Each path below is one point turned by a fixed rotation once a step. After each direction that follows a path, write how fast that rotation turns it, in degrees a step (0 if it stays still).
Each turn is a multiple of 5 degrees from 10 to 175, or 0.
Each row of a path follows its step; steps can be skipped.
path 1
step 0: [ -9 -15   0 -22  42  -9  55  10  50  53 -16  36  -5  43  -2  -2  -2   1
   1   1  21 -34 -18   9  25 -17   7 -35 -26 -36 -28 -23  -7  -9 -35 -36
  19 -13  -8  18  15 -25  16  15  53]
step 1: [ 33 -18  10 -44   1 -13   4  40  14 -54  31 -15  32 -57   9  42  15 -42
  -6  16 -37   7 -21 -15 -18 -24  -5 -24  52  -2   4  17  -6 -23   7 -31
 -12 -30  12  30 -36   9  12 -20  12]
step 2: [ -7 -13  12  12  42  34  20  -7 -45 -30 -13 -16  35   7 -16   2  41  31
 -23 -38  10  49   3   5  27 -16  10  35  35  18 -28 -20 -22  21  39  33
 -26   3 -14 -30  20 -25  13  39 -17]
step 3: [-19  19  26 -18 -52 -20 -42 -29  51  45  35  13  12  57 -24  -5  22  29
  -4 -15 -10  20   6  10  27   7  14  36 -33 -16   0  31  -1 -25  12  -2
 -23  26  -7  48  -6   5  -6  13  15]
step 4: [  8  27 -34 -24 -25  -4  29  32   7 -18  36  -1 -16  19 -15   4 -33  -7
 -33  22 -14  -6  -6  -5  -5  45  22  -7  12 -22   0 -58  19 -29 -27 -47
  23 -21  -1 -37   9 -74   0 -19  10]
step 5: [-15  -8 -35   4   2  30   3  23  40 -18 -45 -42  58 -57  22  60 -18 -28
  10   5 -11  32   1  27   8   3   1  -6 -17  -9   9   8 -19  55 -13  -8
 -34  12 -24  -8   8  10  24 -14 -19]
step 6: [ 11  -4  25  10 -10 -11  -2 -40 -24 -36 -21  19 -31 -21 -23  -7 -17  -1
 -35 -65  64  24 -15  51  13  -2  26  -3   5  21 -34  45   1 -29  -2 -13
  -4  22   3  22  23   4 -15  25 -32]
step 7: [ 35 -12 -11  -7  -7  -4  23  12  17  43  28 -24  -9  63 -25  18  27 -19
   8  17  29  25  50  -2 -15  67 -55   7  -5  32 -16  -3   5 -29 -13  15
  -4   9  25  16   5  15 -36  -5  27]
step 8: [  0 -20 -15 -31   3  18 -26  22 -12 -16  51 -55  16  -6  58 -16   1 -16
 -36  36  -4 -42 -12   4   7  16   5 -40 -57 -40 -14   1  28  -8   6  22
  19   0  -8 -36  -6 -27  18  22 -22]
step 9: [-38 -23 -28  57 -18   1  11 -20 -23   1 -25   2  19 -25   7  -9  44 -31
 -12  -5 -38  -6  15  77  19 -40  30 -20   1  19  13   2 -11  20 -29 -15
  -6 -40 -13  19  32  -2 -25 -14  31]
[-13   7  -4  -1  -6  13  -1   7   8  12   4   0  -2  -1  -8  13  12 -11
   5  -3  -7   1   6   1  -1   4   6 -10   8  12   9   0  11  10  -1   8
  -4   5  -6  13  -6  16  -3   1   8]	170
[ -7   3  19   7   2  -5   3   8  -3 -12   9  -8  -8 -12   1   9   7  -7
  11  -4  12   6   4   4   3 -14   9   7  -2   1  -5   4   1  14  -5  -7
  -7  -2  10 -10   3   1   5 -11   9]	90
[  9 -12   4  -8  16   5  16  -9  -4   3   1   8  -2  -7   0  13  -1  -3
  -5  -1  11   6 -12 -16  -6  -1  -8  -4  -1  12  -9   6   3  -4  -1  -7
 -12   2  -4   9   3  12   3  -4  -8]	70
[  1   2   7  14 -10   2   8  -2   7  -1  -4  11   3 -14 -12 -15   5   7
  -5 -20  -3  -2   4   0  10   7 -12  13 -11  10  -2   2   5  -4   3   3
   1   1   5   1   6   9  11   7   4]	100
[ -1  11  16 -12  -6  11  -3   2  -1 -12  15   8   5  -5  -6  -4  -3   1
  -2   1  -1   2  -8   4   1  -2   6 -13   1  -2   2   8  -3 -14  -3   8
  17   4  -6 -13   1  12  -1  -7 -13]	160
